Turns in one plane each, and the order they were made in; the first pair answered:
turn K_83:
[-0.11, +0.23, -0.12, +0.52, +0.77, -0.44, -0.59, -0.68, +0.88, -1.34, +0.13, +0.07, -0.84, -0.31, +0.00, +0.30, -0.26, -0.31, +0.71, +0.40, +0.48, -0.76, -0.64, +0.15, -1.05, -0.27, -0.21, -0.83, -2.41, +0.74, +0.48, -0.04, -0.18, -0.35, -0.03, +0.86, -0.90] => [+0.12, -0.98, +1.13, -0.25, +0.81, -0.37, +1.13, -0.18, -0.03, -0.80, +0.73, +0.43, +0.66, +0.86, -0.13, -0.53, -0.24, -0.53, -0.51, -0.13, +0.51, -1.03, +0.29, +1.33, +0.72, -0.59, +1.48, +0.51, -0.99, +0.03, -0.37, -0.45, -0.92, +0.14, +0.80, +0.41, -0.74]
[-1.20, +1.74, -3.38, -1.51, +2.33, +1.29, -2.47, -2.30, -1.09, +1.24, +0.07, -2.67, -1.17, -2.47, +0.94, +2.49, -3.45, -2.96, +0.76, -0.06, -3.23, -0.77, +1.20, +2.52, +0.51, +0.86, -3.49, +0.48, +1.02, -0.56, -0.42, -1.88, +1.33, +0.01, -1.09, +0.00, +0.35] => [-1.15, +0.67, -2.37, -2.17, +2.87, +1.14, -1.35, -2.80, -1.61, +0.85, +0.99, -2.11, -0.49, -1.60, +0.56, +1.77, -3.30, -3.10, +0.35, -0.61, -3.60, -1.98, +1.97, +3.69, +1.93, +0.30, -2.43, +1.28, +0.38, -0.92, -0.84, -2.86, +0.99, -0.08, -0.55, +0.20, +0.08]
[+0.06, -1.41, -0.41, -0.48, +1.93, -0.17, +0.90, -0.10, -0.01, -2.66, +0.31, +0.35, -0.49, +1.50, +1.04, -0.59, +0.66, +1.25, +1.69, +1.69, -0.37, -0.31, +0.21, -2.03, -0.37, -2.86, +2.29, +0.37, -0.55, +2.11, +0.04, -0.25, +1.38, +0.37, +0.36, +2.59, +0.64] => [+0.12, -1.65, -0.07, -0.69, +1.49, +0.12, +1.67, +0.77, -0.41, -1.50, +0.26, +0.21, +0.35, +2.18, +1.30, -0.89, +0.40, +1.19, +0.74, +1.58, +0.10, +0.48, +0.44, -1.72, +0.25, -2.74, +3.01, +0.94, +1.66, +1.86, -0.42, +0.00, +0.95, +0.79, +0.81, +1.95, +1.13]
turn K_189:
[+1.22, -0.69, -0.07, +0.61, -0.78, +0.69, +1.60, -4.53, +2.12, +0.84, -1.73, +2.19, +1.10, +0.65, -0.33, -0.71, -0.26, -4.09, -6.01, -0.71, +0.88, -1.05, -2.53, +3.80, +2.21, +2.01, -0.64, -1.63, -1.68, +0.88, +1.52, +1.58, +0.51, -0.79, +2.68, -0.31, -2.79] => [+1.01, -0.72, -0.05, +0.10, -0.52, +0.48, +1.56, -4.86, +1.55, +1.56, -1.45, +2.17, +0.92, +0.64, -1.11, -0.51, -0.11, -4.26, -5.59, -1.58, -0.17, -1.61, -2.17, +4.19, +2.88, +1.97, -0.67, -1.26, -1.89, +0.70, +1.09, +0.61, +0.59, -0.79, +2.19, -0.33, -3.15]
[+0.52, +1.87, -2.58, -0.86, +0.52, +1.57, +1.99, +2.87, -1.37, -1.60, -1.47, +0.11, +0.17, +1.38, +0.36, -0.57, +1.26, +2.25, -0.58, +0.10, -0.99, +0.90, -0.78, -0.66, -0.31, -1.42, +1.20, +1.86, -0.81, +0.53, -1.18, +0.59, +0.05, -0.89, -0.35, +0.77, +1.10] => [+0.51, +1.89, -2.89, -0.77, +0.50, +1.82, +2.10, +2.94, -1.28, -1.34, -1.75, -0.03, +0.35, +1.37, +0.43, -0.44, +1.21, +2.10, -0.84, +0.13, -0.67, +1.27, -0.96, -0.66, -0.40, -1.14, +1.07, +1.64, -0.32, +0.62, -1.02, +0.92, +0.11, -0.83, -0.07, +0.48, +1.18]
[-0.18, -0.75, -0.82, +0.66, -1.65, +0.31, +1.43, +2.41, -2.71, +2.63, +0.58, +0.93, +4.19, +1.94, +1.76, -2.61, -0.62, -0.50, -0.38, -0.44, -0.12, +1.88, +0.39, +1.90, +3.45, -0.20, +1.97, +2.08, +2.30, -0.75, -0.69, -0.88, -1.42, +1.98, -0.37, -0.87, +2.23] => [+0.02, -0.93, -0.39, +0.33, -1.26, +0.06, +1.36, +2.16, -2.88, +2.27, +0.95, +1.16, +3.97, +1.97, +1.42, -2.85, -0.22, -0.15, +0.10, -0.63, -0.82, +1.28, +0.80, +1.99, +3.66, -0.72, +2.16, +2.55, +1.37, -0.95, -0.86, -1.70, -1.49, +2.02, -0.66, -0.52, +1.96]
turn K_525:
[-1.67, +1.35, -0.78, -0.96, +2.06, +0.29, +0.58, +0.29, +1.11, -0.29, -1.03, -0.09, +0.51, -3.20, +0.98, -0.02, -1.08, +1.99, +1.75, -1.16, +0.62, +0.55, +0.57, -1.26, -1.32, +0.19, -0.07, -2.06, +0.07, +0.05, -1.54, +1.03, +1.75, +0.39, +1.52, -1.37, -0.27] => [-1.74, +1.33, -0.71, -1.17, +2.07, +0.22, +0.55, +0.33, +0.74, -0.03, -0.83, -0.17, +0.52, -3.23, +0.57, +0.13, -1.04, +2.05, +1.99, -1.57, +0.03, +0.54, +0.88, -1.23, -1.10, +0.10, +0.17, -1.70, +0.12, -0.07, -1.77, +0.63, +1.88, +0.52, +1.23, -1.46, -0.41]
[+0.93, -0.36, -0.12, -0.27, +0.05, -0.52, +1.19, -0.32, +1.24, -1.67, +0.49, +2.22, -1.24, +0.92, +0.44, -1.94, +0.93, -2.09, -2.48, +0.19, +1.19, -0.27, +0.94, -0.58, +3.12, -0.83, -0.21, -2.03, -0.08, +1.81, +1.00, -1.20, +0.22, +0.23, +3.29, -0.57, -1.37] => [+1.26, +0.57, -0.29, +0.39, -0.13, -0.76, +0.30, -0.02, +1.83, -2.02, +0.01, +2.19, -2.03, +0.26, +0.86, -1.59, +1.31, -1.58, -2.10, +1.05, +1.54, +0.37, +0.36, -1.35, +2.09, -0.99, -0.93, -2.49, -0.23, +2.13, +1.29, -0.59, +0.12, +0.46, +2.80, -0.39, -1.22]
[-2.03, -1.57, -0.28, +0.32, +0.25, +0.66, +0.01, +0.63, -1.24, -2.10, +0.87, -1.27, -0.34, +1.19, +0.08, -0.20, -0.78, +0.78, +1.73, -1.05, +0.26, +1.21, -0.16, -0.77, -0.15, -0.68, +0.86, -0.73, -0.34, +0.06, +0.19, +0.33, +1.37, -0.82, +0.78, +0.83, +1.04] => [-1.95, -1.49, -0.29, +0.42, +0.15, +0.69, -0.01, +0.66, -1.02, -2.17, +0.84, -1.12, -0.32, +1.20, +0.22, -0.26, -0.77, +0.80, +1.59, -0.88, +0.41, +1.29, -0.23, -0.81, -0.22, -0.69, +0.90, -0.71, -0.39, +0.18, +0.31, +0.52, +1.31, -0.86, +0.94, +0.83, +1.06]
[+0.84, +0.96, -0.12, +0.40, +0.57, -0.60, -0.50, -0.87, +1.97, +0.43, -0.69, +1.09, -0.44, +1.03, +1.55, +0.05, +0.38, -2.15, -2.19, +1.52, +0.19, +1.61, -0.79, +2.32, -0.21, +0.93, -0.26, -2.91, +1.43, +0.99, -0.03, +0.50, -0.03, +0.61, -0.56, +0.41, +0.62] => [+0.87, +1.80, -0.06, +0.63, +0.48, -0.89, -1.42, -0.67, +1.96, +0.75, -0.83, +0.70, -1.11, +0.43, +1.20, +0.39, +0.63, -1.58, -1.50, +1.60, -0.47, +1.92, -0.74, +1.64, -0.65, +0.45, -0.71, -2.71, +1.24, +1.20, -0.25, +0.32, +0.03, +0.82, -1.21, +0.53, +0.46]
Pairs:
Between the rows of a pair lie two turns.
[-0.41, -0.57, -0.04, -0.49, -1.02, +0.65, -1.38, +0.55, +0.21, -2.93, +0.19, +0.36, +0.35, +1.66, +1.20, -0.66, -1.09, +0.45, +1.25, +0.64, +0.29, +0.77, -0.01, -0.76, -1.49, -1.38, +0.93, +0.09, -0.55, -0.95, +1.66, +0.53, +0.97, +0.07, +0.90, +0.98, +2.49] => [-0.46, -0.85, -0.41, -0.65, -1.24, +1.07, -0.82, +0.74, +0.06, -2.10, -0.04, +0.23, +0.80, +1.99, +1.41, -0.52, -1.53, -0.32, +0.27, +0.38, +0.69, +1.14, -0.20, -0.44, -1.26, -0.62, +1.03, -0.08, +0.73, -1.00, +1.58, +0.88, +1.12, +0.03, +1.40, +0.41, +2.65]  K_83 K_189
[+0.04, -1.63, -0.09, +1.04, +0.36, +0.34, +0.66, +0.11, +1.66, -4.98, +1.30, +0.95, +0.08, +0.77, +3.06, -1.04, -0.24, -1.46, -1.13, +1.55, +3.29, -0.84, -0.75, -0.02, -0.85, -0.71, +0.41, -2.73, -2.94, +0.92, +2.13, +1.22, -0.56, -0.50, +3.04, +1.12, -0.62] => [+0.29, +1.94, -0.23, +1.79, -0.09, -0.63, -3.17, +1.11, +1.46, -3.44, +0.92, -0.35, -2.65, -1.97, +1.73, +0.41, +0.92, +1.25, +1.99, +1.72, +0.25, +0.73, -0.42, -2.39, -2.68, -2.31, -1.22, -1.74, -3.20, +1.17, +1.00, -0.14, -0.38, +0.55, -0.62, +1.62, -1.29]  K_525 K_525
[-0.54, +0.98, -1.89, -0.17, -1.28, +1.17, -0.90, +0.69, +1.39, +0.98, -1.00, -0.68, -0.48, -1.30, +1.28, +0.60, -0.12, -0.37, -0.28, +1.73, +0.45, +1.69, -1.60, -1.15, -1.70, -0.06, -0.71, -1.17, +1.79, +0.61, +0.77, +2.35, +0.04, -0.29, -0.55, -0.17, +0.65] => [-0.65, +1.35, -1.90, -0.93, -0.82, +0.83, -1.55, +0.67, -0.03, +2.79, -0.48, -1.12, -1.02, -1.86, -0.29, +1.22, +0.22, +0.21, +0.93, +0.20, -2.09, +1.23, -0.83, -1.02, -0.90, -0.53, -0.72, +0.17, +1.78, +0.12, -0.33, +0.34, +0.39, -0.09, -2.18, -0.15, -0.12]  K_525 K_189
[+0.96, -1.18, +0.82, -1.63, +0.15, +0.12, +1.51, +0.37, -0.74, +0.15, -0.12, +1.01, +1.77, +1.67, +0.56, -0.41, -0.49, -0.93, -1.79, -1.39, +0.55, +0.00, +0.29, +1.36, +0.86, +0.45, +1.92, +0.71, +1.22, -0.87, -0.37, +0.11, -0.45, -0.73, +1.74, -0.25, -0.59] => [+1.58, +0.49, +0.63, -0.08, -0.59, -0.33, +0.06, +0.66, +1.29, -1.18, -1.21, +1.01, +0.55, +0.73, +1.90, -0.22, -0.08, -0.48, -1.72, +0.73, +2.18, +1.00, -0.90, +0.01, -1.33, +0.73, +0.47, -0.75, +0.69, +0.11, +0.59, +1.83, -0.68, -0.42, +1.66, +0.27, -0.22]  K_525 K_525
[-0.66, -1.20, +1.12, +0.12, +0.24, +0.04, -0.51, +1.26, -1.07, -0.61, +1.67, -0.72, +0.65, +0.38, +0.08, -0.78, +0.41, +1.42, +1.36, -0.19, -1.01, +0.86, +1.37, -0.68, +0.35, -2.59, +2.05, +1.52, +0.35, -0.33, -0.91, -0.78, -0.10, +0.33, -0.40, +0.68, +0.67] => [-0.83, -0.03, -0.06, +0.93, -0.06, -0.07, -2.03, +1.17, -0.14, -0.80, +1.00, -1.23, -0.54, -0.68, +0.25, +0.13, +0.32, +1.65, +2.16, +0.38, -0.91, +1.60, +0.59, -1.81, -1.21, -2.07, +0.65, +0.40, -0.22, +0.29, -0.20, -0.01, +0.63, +0.13, -1.07, +0.79, +0.75]  K_83 K_83
[+1.36, +0.34, +1.16, -1.48, -0.05, -1.03, +1.28, -1.92, +0.61, -0.41, +0.18, +1.80, +0.25, +1.02, -0.83, -0.45, +1.28, -1.09, -0.43, +0.30, -0.88, -1.89, +0.64, +0.74, +0.48, -0.09, +0.35, -0.18, -1.79, +0.11, -0.19, -1.13, -0.09, +0.31, +0.00, +0.03, -0.70] => [+1.33, +0.65, +1.33, -1.57, -0.73, -0.63, +1.77, -0.39, +0.19, +1.59, -0.27, +1.32, +1.18, +1.38, -0.52, -0.50, +1.07, -1.04, -1.51, +0.21, -0.52, -0.22, +0.82, +0.55, +0.79, +0.15, +0.89, +0.56, +1.47, -0.05, -0.90, -0.48, -0.42, +1.24, +0.14, -1.02, -0.05]  K_83 K_189
